One turning vector, and how many steps it has turned
The counts run from 0 to 388.
[-2.35  3.75 -1.20 -0.48 -1.26 -0.56  0.12 -0.02  2.51 -0.16  0.22 -3.31
 -3.12 -1.15 -0.24  1.52 -1.26 -0.72  1.01 -0.18  1.37 -4.21 -0.31  2.41
  2.20 -0.49 -1.42 -1.91  0.08 -0.97  1.14 -0.72  2.74 -2.25  1.51 -0.67
  1.31 -2.07 -2.20 -2.14  1.63 -2.19  0.12  1.75  0.47 -0.49  3.00 -0.54
  1.64  1.63  1.30  0.46  1.39 -2.17 -1.24  1.90]	180
[ 2.27 -0.54  3.01 -0.22  1.26  0.78  2.34  0.82  0.56  4.50  1.04  2.56
 -1.49 -1.18  1.15  1.44 -2.70 -0.52  1.79  0.70  0.69 -3.36 -3.01 -0.01
  0.59  0.96 -2.68  2.48  1.14 -0.02 -1.60  1.13 -0.60  0.12 -0.70 -1.04
  0.16 -2.26  0.15 -0.22 -0.08 -1.52  0.00 -0.17 -3.27 -1.29 -1.27 -0.02
 -2.20  2.52 -0.19  1.37 -2.16 -1.08  1.68  4.04]	78
[-4.57  2.30  1.62 -0.17 -1.97 -1.17 -1.11  0.96  2.06  1.02  0.59 -2.88
 -0.60  0.71  0.84 -3.32  0.82 -0.65 -0.48 -1.66  1.15  0.88  1.23  2.37
  0.07  0.19 -2.10  0.47 -0.83 -0.83  3.35 -0.08  0.93 -0.12  1.92  0.20
 -0.94  0.31 -1.29 -0.52 -0.03 -2.21  0.08  0.35  3.22 -0.12  2.37  2.41
  0.86  0.21  4.12 -2.43  1.94 -1.14 -1.82  0.58]	149
[-0.21 -4.75 -0.31 -0.04 -0.43  0.28  0.83  2.67 -0.96  2.28 -1.78 -2.40
 -0.91  0.55  1.02  1.68  0.59  2.11 -0.32 -1.26  0.60 -3.40 -0.19 -1.23
  2.69 -2.63 -1.62 -2.60 -0.64 -0.89 -1.27  3.61  0.83  0.00  3.86 -1.92
 -0.75 -0.66 -0.61 -0.74  0.84 -2.96 -1.27 -0.77 -0.24  0.47  0.34 -1.44
  1.19 -0.09  1.33 -0.05  1.25 -2.77  3.19  0.20]	287
[ 2.71 -0.30  0.05 -0.09 -2.00  0.53 -0.02  2.03 -0.92  3.35 -1.55 -4.39
  1.38 -2.18  0.98  0.13 -0.55  2.94  0.76  2.95  0.97  0.48 -1.58 -1.72
  3.72 -1.31 -0.08 -1.69 -0.21 -0.66 -0.59  3.41 -0.66  0.77  0.74 -1.65
  0.17 -0.79  2.24 -0.56  1.60 -1.23 -0.15 -4.37 -2.30 -1.44 -1.14 -0.35
  1.69 -0.37 -0.78 -2.41 -0.54 -1.16  1.78  1.76]	285
[-2.14 -0.55  1.87  0.85  1.69  0.65  1.42 -0.02  1.17  1.15  0.44 -1.07
 -4.87  0.54  1.08  1.70 -3.01 -0.71 -0.39 -2.80  1.15 -2.28 -1.76  3.14
  0.21  1.08 -1.73  2.71  0.51  0.71  0.81  0.33 -0.41 -1.97  1.50 -1.76
  1.21 -2.35 -2.31  1.77  2.84 -0.74 -0.45  3.40  0.70 -0.50 -0.41  3.05
 -0.86  2.43  1.13  0.15 -0.67 -0.94  0.43  2.99]	175
[ 0.38 -1.21  3.42  0.95  0.01  0.32  3.65  0.00  1.26  5.21  0.63  1.46
 -2.54  0.05  0.68  1.31 -1.78 -0.11  0.98 -1.44  1.27 -3.65 -2.03  1.43
  0.20  0.69 -2.19  3.24  1.87 -1.24 -1.01  1.30 -1.29  1.37  1.06 -1.18
 -0.84 -2.48 -0.97 -0.88 -0.66 -1.78  0.50  0.51 -0.83 -0.58 -0.36  1.00
 -1.51  1.85  1.83  0.88  0.97 -3.52  1.84  3.64]	79
[ 0.69 -0.47 -0.24 -1.47  2.43  0.95  0.81  1.19  2.93 -2.27 -0.22 -1.02
 -2.79 -2.14  1.05 -0.87 -0.12 -1.32 -1.38 -2.44 -2.26 -3.18 -0.97  0.38
  0.38 -2.31 -3.85 -0.86 -3.21 -0.94  2.21  1.67 -2.29 -2.38  0.45  1.23
  0.24 -1.22  0.49 -0.38  2.48 -1.29 -0.06  2.04 -1.76 -2.10 -1.72  1.08
 -0.14  0.58  0.90  1.47  1.60  1.51  1.77  3.24]	377
[ 1.69 -2.31  0.97 -1.32 -2.13 -0.37  1.57  2.29  0.16  2.65  0.02 -1.98
 -2.48 -0.34  1.17  2.86  0.47  0.24  1.30  0.10  0.31 -2.44 -0.84  0.07
  3.71 -1.27 -0.15 -1.32  0.02 -1.78 -3.12  4.33 -0.52 -0.30  3.45 -1.53
  0.88 -1.48  1.12 -1.47  1.11 -1.61 -0.60 -1.22 -2.46  0.17 -0.19 -2.70
  0.23  0.45 -0.39 -0.33 -0.34 -2.81  2.31  1.74]	73
[ 3.24 -1.36 -2.99 -2.79 -0.66  0.07 -0.99 -0.39 -0.45 -2.39  1.75  2.78
  1.84  1.54 -1.90  0.15  0.10 -2.05 -0.03 -0.73 -1.35  0.83 -1.74 -3.04
  3.16 -3.18  1.03 -2.45 -0.32  2.11 -2.04 -0.35 -0.49 -1.01 -1.87  0.54
  1.39 -0.60  2.24  0.62  1.15  1.71 -1.04 -1.75 -4.23 -0.73 -2.34 -2.91
 -0.24 -0.01 -2.11  3.10 -0.35 -0.50  0.70  0.06]	221
[-2.65  2.49  0.25 -1.67 -4.05 -0.75  0.29 -0.17  0.87 -1.10  2.32 -0.57
  3.26  0.21 -0.55 -3.32  2.76  0.92 -0.59 -0.84  0.00  4.00  1.01 -1.77
  0.18 -0.55 -1.01  1.24 -2.63  0.83  0.96 -1.65  0.69  3.75 -0.32  2.23
 -1.81  1.80 -0.03 -2.68 -0.21 -1.09  1.31 -1.07  0.44 -2.27 -0.63 -0.83
  1.39 -2.38  3.79  0.34  1.79 -2.88 -2.61  0.46]	246
[-3.02  1.23 -1.26 -1.98 -0.98  0.38 -0.94 -0.66  0.39 -3.65  3.17  1.57
  1.38  0.81  0.40 -1.98  0.54 -1.65 -0.88 -1.39 -0.51  2.48 -1.61 -1.11
 -0.22 -0.82 -0.76  0.06 -2.70  4.32  1.75 -3.93  1.90 -0.08 -2.34  2.53
  0.61  0.36  0.82 -0.39  2.22 -0.67 -0.45  2.83 -1.04 -1.67 -3.30  0.28
 -1.74 -1.79  0.96  2.30 -1.40  0.16 -1.99  0.02]	28
[-0.49 -0.57  1.00  0.22 -1.29  2.61  0.68 -0.44 -0.74  0.54  1.91  2.17
 -1.49  2.99 -1.02  1.10 -2.88  1.65 -0.14 -0.66  2.55  0.73 -1.65  0.66
  1.66  0.46  2.25  1.56  3.80  4.00 -0.39 -2.24 -1.48  1.60 -2.81 -1.16
  2.40 -0.55  1.71  4.11  1.73  1.97 -0.48  0.51 -1.46  0.97 -2.33  0.60
 -1.35  0.42  0.33  1.45 -1.10  0.16 -1.46  0.87]	204
[ 0.96  2.11  1.17 -3.53  0.21 -2.02 -0.87 -0.90  1.91  0.70  3.35  2.81
  1.35 -0.75  2.11 -2.90  0.35 -4.80  0.77 -1.16 -1.14  2.62 -2.29 -0.06
 -0.51  0.09 -1.85  3.17 -3.06  0.49 -0.10 -1.37 -0.56 -0.15 -1.94  0.67
 -0.50 -1.31  0.05 -0.14  0.86 -0.26  0.46  0.60 -1.68 -2.85 -2.10 -0.60
 -1.03  1.23  0.02  1.56 -0.80 -0.19 -0.37  2.67]	243
[-0.66  1.96 -0.60 -0.63 -1.33  1.80  1.73 -2.82  0.12 -0.84  2.51  1.97
  0.96  1.24 -2.81 -1.23 -2.06  1.30 -0.29 -2.62  1.61  1.96 -1.70 -0.21
 -0.13 -0.26  0.44  0.44  0.58  2.69  1.75 -4.70 -0.75  2.30 -3.52  1.12
 -0.79  0.28 -0.91  0.39 -0.19  1.32  0.52  2.09 -0.46 -0.92 -0.94  0.35
  1.00  0.30  2.17  2.53  3.39 -1.68 -1.60  1.77]	214
[ 0.17  3.20 -1.16 -2.48 -3.25 -0.47 -1.40  1.60  0.92 -2.81  1.43 -2.02
  2.09 -1.21 -0.16 -2.53  2.19  0.96 -0.94  1.03 -0.75  3.45 -0.16 -1.63
  3.07 -1.72 -0.28 -2.07 -2.92  1.03  1.06 -0.08 -0.43 -0.06 -1.19  2.04
  0.65  0.82  2.67 -1.67  2.06  0.21  0.26 -3.14 -2.09 -2.44 -1.19 -2.16
  0.62 -2.29  0.43 -0.98  0.84  0.03 -1.98  0.92]	34
[-0.90 -1.65 -2.51 -0.93 -4.31  0.97 -0.59 -0.34 -1.24 -4.09  0.47  0.85
  0.61  3.80 -2.84 -0.04  0.47  0.71 -0.92 -2.52  0.04  1.64  1.74 -2.21
  2.25 -3.16  2.34 -2.59  0.15  1.22  0.44 -0.46 -0.39  0.18  0.24  1.21
  1.23  2.04  2.21  0.36  0.92  0.86 -0.37  0.44 -1.43  0.97  0.33 -0.84
  2.55 -1.82  1.53  0.90  1.42 -1.83 -1.35 -1.49]	6
[-3.28 -1.26 -0.90 -1.33 -3.49 -0.36  0.45  0.10  1.46 -3.87 -0.23 -3.33
 -1.92  1.00  0.70 -0.87  1.36  1.06 -1.21 -2.25 -0.78 -0.03  1.30 -0.36
 -0.72 -2.97 -0.45 -0.54 -2.93  0.40  2.03  1.22  0.12 -0.50  3.24  0.76
  0.05  0.09  1.10 -1.95  3.29 -1.85 -0.57  2.34  2.00 -1.41  0.31  0.78
  2.67 -2.60  1.45  0.57 -0.20 -2.88 -0.43  0.40]	373
[-1.65 -5.70  1.11  0.27 -0.40  2.31  2.65  2.26 -1.61  1.31 -0.02  0.14
 -1.49  1.41 -0.91  2.95 -0.77  4.11 -0.15 -0.30  1.61 -3.51 -1.54 -1.39
  1.70 -3.21 -0.90 -0.95  0.19  1.58 -1.95  1.10  1.41  1.40  1.91 -0.83
  0.57  0.20  0.67 -1.14  0.35 -2.01 -0.02  1.21 -0.91  0.05 -1.27 -1.19
 -1.13 -2.50  1.67  2.39 -1.48 -2.11  1.82  0.20]	75
[ 4.01 -1.45 -2.80 -0.48 -0.14  0.50 -1.25  0.65 -1.92  2.49 -0.98  1.25
  2.05 -0.58 -2.74  0.76 -2.35  0.78  1.28  1.16  0.45 -0.91 -0.45 -3.37
  3.78 -3.10 -0.04 -4.10  2.00  0.50  0.26  0.68  0.28 -1.82 -0.33 -1.48
  0.93 -0.18  0.48  0.93 -0.23 -0.54 -1.82 -3.23 -3.59  1.07  1.23  1.09
  1.64  2.16 -1.64 -0.21 -0.24  0.59  1.26 -0.49]	317
[-3.49 -0.48 -2.14 -0.38 -2.64  0.32  0.53  1.11  0.36 -4.61 -0.32 -2.86
 -0.04  0.14 -0.41 -0.90  0.23  2.40 -1.35 -0.71  0.35  0.67  0.42 -2.35
  0.72 -3.01 -0.53 -1.93 -2.90  1.19  1.73 -0.60  0.73 -0.68  1.18  1.52
  0.39  1.43  2.22 -2.21  4.13 -2.85 -0.41  2.20 -0.22 -0.90 -1.54  0.14
  1.13 -3.44  0.17  0.36 -2.09 -1.90 -1.55 -0.28]	374
[ 0.51  1.86 -0.85 -3.33 -1.80 -1.41 -1.09 -0.57  2.31 -1.46  0.80 -3.67
 -1.69 -0.47  1.85 -2.12 -0.72 -3.12  0.14 -1.65 -1.23  3.41 -1.65  1.21
  1.39  0.45 -0.58  0.34 -3.45 -1.34  2.17  2.15 -1.23 -2.22  0.92 -0.27
  0.38 -1.09  0.94  0.48  4.52  0.82 -1.26 -0.28 -0.45 -3.13 -1.53 -0.48
  2.32  0.47 -0.91 -1.64 -0.23 -1.20  0.83  2.95]	371
[ 4.53  1.90 -0.78  0.14 -1.00 -1.02  1.25 -1.87 -0.25  2.53 -0.26 -0.41
  2.89 -2.38 -1.13 -0.90 -3.99 -0.34  1.71 -0.22  0.65  0.76 -1.74 -2.22
  0.71 -0.32 -0.37 -1.17  0.66 -1.56  3.10  0.25 -1.62  0.47 -2.63 -1.59
 -1.40 -1.04  0.27 -1.53  1.16 -0.58  0.03 -2.04 -2.25 -0.89  1.33  1.79
  2.75  3.44 -1.73 -1.81  1.04 -1.98  0.85  2.30]	312
[ 1.53  1.35  1.21 -0.47 -1.88  1.16 -0.34  3.16  1.36  1.38 -0.57 -3.91
 -2.42 -1.78  1.01 -1.47 -0.84  1.79  0.00  1.70  0.37  0.16 -0.65  1.29
  2.83  0.47 -0.63 -0.81  1.89 -1.11  0.88  2.19 -2.60 -2.81  0.52 -1.32
  1.92 -0.74  2.28  1.97  2.30 -0.50 -0.32 -3.06 -2.09 -1.13  0.40  2.24
 -0.18  1.00 -0.73 -3.52 -1.20  1.09 -0.15  3.28]	168
[-3.04  0.82  1.64 -0.82 -4.23  0.44 -1.02 -0.87  1.32 -1.34  2.38  0.47
 -1.00  3.78  0.72 -1.94  1.12 -0.54 -0.92 -2.68  0.45  3.59  0.21  1.72
 -0.11  1.01  2.09  2.90  0.31  3.27  0.74 -1.69 -1.52  0.79 -0.93  1.18
  1.34  1.41  1.21  3.21  0.10  1.59 -0.02  0.33  0.81  0.07 -1.01  1.12
 -0.79 -0.92  3.02 -1.15  0.45 -0.70 -2.61 -0.05]	22
[-2.72  0.82  1.64 -1.59 -4.26  0.32 -1.45  0.70 -0.24  0.58  2.24  1.47
  1.51  3.10  0.34 -2.84  2.54  0.03 -0.19  1.70  0.66  4.06 -0.19  0.93
  2.02  1.58  1.50  2.40  0.93  2.11 -0.46 -0.82 -0.79  1.45 -1.26  1.80
  0.89  1.06  2.80  1.43 -0.72  0.90  1.04 -2.12 -1.27 -0.39 -0.42 -0.92
 -2.01 -0.40  1.58 -0.83 -1.84 -0.99 -2.98 -0.40]	236
[ 5.31  1.22 -0.26 -0.31 -0.49 -0.08  1.39 -0.68 -0.29  4.17  0.49  1.21
  2.57 -1.76 -1.17 -0.78 -2.31 -0.66  1.86 -0.64 -0.78  1.28 -1.74 -2.27
  0.56 -0.44 -1.31 -0.39  0.88 -1.39  1.42  1.34 -2.32  1.32 -1.35 -1.16
 -1.70 -1.88  0.91 -1.68 -0.72  0.31 -0.12 -3.37 -3.20 -1.20  0.16  0.42
  2.14  2.75 -0.49 -0.87  2.15 -1.18  1.97  2.51]	99
[-1.10  0.33  0.10 -2.04  1.82  0.15 -1.87  3.10 -0.57  3.49  0.86 -1.06
  1.85 -0.22  3.12 -0.80  1.46 -0.63  0.64  3.02  0.66 -0.17 -2.98 -0.27
  3.95 -1.32 -2.21 -0.02 -1.48  1.26 -2.05 -0.19  4.39 -1.30  0.09 -0.55
  1.99 -0.75 -0.45  2.11  1.19 -1.78  0.05 -0.74 -0.16 -0.24 -2.67 -1.54
 -2.72  0.79  0.23 -0.02 -2.31  1.34 -0.10  0.70]	269
[-1.87  0.97  1.03 -1.32 -3.33 -1.22  0.60 -1.71  2.36  0.72  1.61  1.01
 -4.25  3.50 -0.83  2.48 -0.98 -2.74  1.28 -2.16  1.26 -1.74 -0.21  2.09
  0.83  1.96  2.20  2.16  2.67 -0.66 -0.74  0.70 -1.37  0.65  1.75 -0.36
  1.04 -1.45 -0.21 -0.03 -0.25  0.44 -0.52  1.50 -0.34  0.25  2.42 -0.88
  1.17  2.09  0.53  0.83  0.78 -3.57 -0.61  1.64]	207
[-0.69  0.52  0.76  0.15  0.83 -0.56  0.33  2.47  0.03  5.34 -0.88 -0.20
 -0.04 -1.38 -0.82  1.73 -0.64 -0.11  0.82  2.15  1.62 -4.48 -1.09  1.10
  3.40 -1.18 -2.29 -0.92  2.44 -1.25 -0.90  0.58  2.35 -1.36  1.59 -0.90
  1.31 -2.22 -2.60 -1.19 -1.42 -3.68  0.21 -0.47 -0.74  1.55  2.59 -1.07
 -0.40  2.59  1.92  0.06  0.92 -1.73  0.21  1.49]	297
[-0.37  3.31  1.59 -2.79 -1.32 -0.99 -1.24  1.41  2.36  0.05  2.68  1.62
 -0.25 -1.22  1.21 -1.99 -0.89 -3.07 -0.71 -0.08  0.58  1.62 -0.86  1.61
 -0.22  2.87 -2.76  2.19 -0.02  0.45  3.16 -0.54 -1.44 -3.80 -1.52  0.79
  0.83 -0.93  1.52  2.07  1.90 -1.01  0.44  0.52 -0.53 -1.18 -0.49  3.93
 -1.89  2.48 -0.38 -1.70 -2.68  1.87 -1.94  3.18]	360
[-0.45 -1.91 -2.03 -1.50 -1.11  0.29 -1.33  1.19 -0.59 -3.00  0.25  2.31
 -0.15  0.28 -3.03 -1.32  1.50 -0.82 -1.80 -4.15 -1.60 -1.69  2.53 -1.31
  0.14 -4.20 -2.34 -2.93 -0.82  0.25  4.27  0.08 -0.90 -2.51  0.95  0.94
 -0.73  0.20  0.00 -1.20 -1.53 -1.45 -0.02  0.74  0.38  1.04  1.37  2.08
  1.81  0.03  2.70 -0.68  2.91 -0.56  0.25 -0.64]	346
[-4.75 -0.81 -1.92 -1.87 -1.17 -0.46 -0.73 -0.08  0.56 -3.15  2.25  2.29
  0.10  3.31  0.06 -0.92  1.54 -1.96 -1.38 -2.81 -0.42  0.07 -0.05 -0.20
 -0.19 -2.22 -0.83  0.89 -2.18  2.50  0.19 -3.02  2.20 -0.09 -0.01  2.21
 -0.36 -0.09 -0.42 -0.52  1.21 -0.89 -0.10  3.73  1.12  0.49 -0.83 -0.72
 -1.21 -1.56  2.51  1.97  0.14 -1.57 -1.75 -0.53]	27
